0: [ 73 129  85  34 154 118  99 165 162  94  89 121 149 157 105 144 157 129 134 145 107 145 138  98]
1: [194 177  79 132  87 196 123 141 127  99 158  75  95 147 180 132 192 169 129  35 116 191 152 200]
2: [116 137 124 155 108 175 119  95 197 140  63 165 169 120  91 128 144 110 167 149 103 110 133 138]
3: [ 97 158 152 109 137 163 137 153  59 134 153 147 141 102 199 107 122 162 107  83  97 149  66  37]
4: [125 111 118 106 195 129  99  94 127 144 117 135 189  41 115 143 212 122  76 107 135 102  99 137]
5: [125 119 171 145 144 112 172 133 141 153 123 132 140 108 124 132 137 149 136 123 141 104 131 115]
6: [ 54 165 154 209 144 126 152 148 159  49 167 156  73 168 108 140 147 208 157 176 130 149 181   7]
7: [ 75 143 139  99 137 163 152 137  56 116 170 150 125 100 199 103 117 131 119  89  97 156  57  35]
8: [132 125 120 147 130 100 128 137 104 150 127 145 116 116 106 116 128 131 117 128  93  94 142 136]
9: [ 97 138 130 143 137 186 103 117 182 135  71 150 187 109 124 114 133 115 169 135 104 121 109  94]
10: [ 90 128 125 164 125 205  98 101 241 136  33 156 211 115  87 107 130 103 196 159 111 115 136 120]
11: [160 160 133 127 117 114 132 111 118 137 147 145 110 106 141 158 143 129 105 132 114 113 120 173]
12: [136 107 163 154 156 120 198 145 135 124 124 124 150  92 112 126 139 164 156 125 128 107 167 118]
13: [121 105 125 163 110 120  99 141 158 139 134 127 126 156 114 140  91 105 122 175 160 135  88 146]
14: [120 106 117 102 186 127 106  92 122 140 111 131 189  43 113 146 208 119  82 113 133  97 107 142]
15: [118 116 186 175 121 124 217 147 131 154 125 152 136  83 116 142 150 144 170 125 124  90 139 111]
16: [185 188  80 136 102 195 106 138 130 104 144  86  91 139 171 146 177 150 155  55 135 184 168 166]
17: [116 125 183 172 130 122 213 146 136 155 124 151 142  80 112 139 156 154 164 125 127  89 143 105]
18: [ 86 133 130 145 129 193 113 111 187 131  73 154 186 111 120 106 126 112 173 138 106 127 113  95]
19: [139 181  86 167  87 151 138 130  91  84 134 120 124 153 106 140 162 124 165 130 168 155 128 141]
20: [125 111 135 144 110 127  91 131 151 142 121 118 121 159 115 143  97 109 125 162 167 130 100 159]
21: [143  71 158 100 126  87  90 100 164 137 125 102 115 180 133 127  61  89  88 141 168 142  93 167]
22: [ 80 129  96  70 149 140  97 147 182 106  74 130 165 143 101 135 151 120 151 149 108 135 135 104]
23: [131 109 134 156 110 122  98 131 164 152 135 134 113 133 124 152 101 109 108 165 136 125  86 167]
24: [133 124  97 131 136  88 110 132  97 146 120 152 124 109  81  82 124 135  69 155 104 105 149 148]

[147  83 158  97 141  87  94 104 152 141 126 101 120 175 146 120  72 101  87 127 166 138 106 158] : 21 20 23
[158 192 110 153 114 114 137 106  95 125 133 171 106  77 127 185 183 129 100 124  83 104 113 181] : 11 8 24
[169 194 127 120 112 137 167 128 113 145 180 149 103  78 152 160 159 157 132 145  98 108 145 185] : 11 8 5
[123  62 142 168 154 133 203 171  76  52 122 140 124 102  97 138 100 116 155 193 103 113 199 151] : 12 8 15
[ 71 167 143 190 121 131 143 135 134  62 145 144  83 162  97 144 147 179 171 164 147 142 171  55] : 6 19 12
[146  76 157  96 132  87  94 100 158 138 125 101 117 180 139 122  65  94  86 132 168 141  98 164] : 21 20 13
[156 189 101 154 113 112 137 102  96 118 130 175 102  80 120 188 183 121  98 125  76 110 104 189] : 11 8 24
[165 196 123 138 111 125 149 116 101 136 155 163 107  75 143 171 176 144 113 131  92 101 129 177] : 11 8 5
[150  86 159  96 143  87  94 104 151 141 126 100 120 176 148 119  72 102  86 126 166 138 106 157] : 21 20 23
[109 169 104 163 109 133 146 143  77  98 147 143 147 137 122 133 140 126 146 143 145 141  99  91] : 19 8 5
[ 88 113 127 111 112 137 125 104  98 119  97 108 150  87 119 165 128 124 173 181 106  83 145 162] : 8 11 5
[165 194 100 148 112 138 125 116 107 122 134 149 100  94 138 176 179 132 121 108 104 128 133 170] : 11 19 8
[146  76 158  97 133  86  94 100 155 140 127 102 117 179 140 124  66  94  87 131 166 142  99 162] : 21 20 13
[131 119  97 132 134  88 111 131  97 146 121 152 126 109  84  85 121 132  70 158 106 106 146 150] : 24 8 11
[146  89 155 103 144  91  97 110 147 146 130 103 123 170 152 117  78 105  90 124 162 136 106 152] : 21 20 23
[119 101 131 129 104 143 119  91 158 149  88 132 133 140  97 133 124  99 171 152 119  90 150 114] : 2 9 18
[123 123 171 142 148 112 169 132 140 152 120 132 141 107 127 132 138 152 137 121 142 104 132 116] : 5 12 17
[146  74 157  96 130  86  93 100 160 138 125 101 117 178 138 124  65  93  87 134 166 142  98 164] : 21 20 13
[155 157 124 137 118 108 123 104 115 128 132 150 109 106 130 166 148 119  97 129 108 114 108 175] : 11 8 23
[146  69 158  98 125  88  90 100 165 138 126 102 115 181 133 127  60  89  86 141 169 142  94 168] : 21 20 13
[144  71 157  97 127  88  89 101 164 138 126 103 114 181 134 127  62  89  86 140 168 143  92 168] : 21 20 13
[132 119  99 131 133  87 113 131  97 146 123 155 123 108  86  86 118 128  69 159 108 106 147 152] : 24 8 11
[115 158  99 158 111 135 144 139  88  90 155 139 142 135 115 136 155 107 175 156 145 123 136  92] : 19 8 5
[129 183  89 181  89 123 149 119  82  86 129 150 126 134  88 151 162 109 150 154 152 135 109 139] : 19 11 8
[144  71 158  97 127  87  90 101 163 138 126 103 115 181 134 127  62  90  86 139 168 143  93 167] : 21 20 13
[132 130 119 146 136  99 128 137 107 151 125 144 118 114 105 115 132 138 114 129  96  92 143 133] : 8 24 11
[117 166 111 182  99 127 168 132  94  97 126 141 139 135  89 136 156 124 169 152 168 130 119 115] : 19 5 8
[119 182  88 183  79 132 152 127  75  74 127 135 134 158  78 139 154 107 173 163 184 141 114 126] : 19 13 20
[150  86 146 157 160 125 188 157 115  83 126 111 154  99 113 124 128 158 151 149 119 112 190 138] : 12 5 17
[146  77 158  95 136  86  94 102 156 139 127 101 118 178 141 123  68  96  84 130 167 140 101 160] : 21 20 13
[165 187 126 117 116 137 177 134 126 148 187 143  99  79 153 158 150 160 141 153  95 115 148 188] : 11 8 5
[121 183  82 192  67 135 156 121  73  65 123 138 125 161  67 131 155 100 182 164 193 149 114 127] : 19 13 20
[ 48 110  90  86 141 167 147 103  96 107 187 148 142 116 162 113 114  73 170  99  89 150  80  68] : 7 3 18
[204  49 128 132 175 107 186 147 141  50 135  65 161 118  99  94  87 162 150 132 121 146 232 158] : 12 5 8
[150  84 159  95 143  87  95 104 149 141 126 101 120 175 147 120  72 102  86 125 167 139 107 157] : 21 20 23
[150 189 108 161 102 123 145 115  91 112 138 158 116  99 117 165 173 127 124 138 115 114 118 160] : 11 19 8
[120 154 118 146  83 145 123 108 104 113 100 125 126 156  81 146 145 109 182 143 167 118 139 140] : 19 20 13
[155  96 161  86 156  77 108  99 130 137 130  96 123 173 163 107  82 109  86 100 161 139 117 147] : 21 20 23
[146  69 158  98 124  88  90 100 166 138 126 102 115 181 133 128  60  89  86 142 169 142  93 168] : 21 20 13
[153  87 159  90 150  81 101  99 138 137 131  97 122 176 155 112  78 105  86 109 164 141 112 151] : 21 20 23
[175  79 144 142 162 114 181 149 136  85 130  89 160 108 116 115 114 164 155 127 123 124 197 143] : 12 5 8
[120 182  86 186  78 132 152 126  73  72 126 136 134 159  75 137 154 107 174 163 186 144 113 126] : 19 13 20
[149  88 158  95 145  88  96 104 148 142 125 100 121 176 148 117  75 104  85 124 165 137 108 156] : 21 20 23
[116 158 122 168  94 132 157 131  88 103 124 138 137 139 101 151 148 118 177 144 159 125 119 130] : 19 5 8
[141 109 163 155 153 118 199 145 139 126 125 121 153  91 110 124 141 167 155 125 128 106 168 115] : 12 5 17
[145  73 158  98 130  87  92  99 159 139 127 102 116 180 137 125  64  92  87 135 167 142  97 164] : 21 20 13
[120 183  81 192  66 135 155 120  73  63 122 137 124 162  66 130 155  98 183 163 196 147 114 128] : 19 13 20
[148  83 157  96 140  86  94 103 151 141 128 101 120 177 146 122  71 100  86 127 166 139 104 158] : 21 20 23
[147 170 133 159 116 119 160 118 106 133 132 165 116  78 124 171 174 135 121 124  96  99 122 158] : 11 8 5
[132 118  97 130 131  87 114 131  98 146 123 154 124 110  84  87 119 129  71 158 107 107 146 153] : 24 8 11
[ 76 142 138 184 136 114 149 150 149  82 164 155  88 154 117 145 126 170 150 169 122 136 178  55] : 6 5 12
[ 54 166 157 219 137 121 151 137 156  47 165 171  75 169 120 137 137 204 158 177 127 142 174   0] : 6 12 5
[133 123  97 134 136  86 109 131  97 146 120 150 125 109  80  82 124 134  69 155 104 106 146 147] : 24 8 11
[146  77 160  95 132  86  94 101 156 140 126 101 117 178 141 123  67  93  86 132 167 142 100 163] : 21 20 13
[118 181  98 167  86 136 140 127  74  85 123 129 141 157  82 150 156 116 172 157 179 135 119 135] : 19 20 13
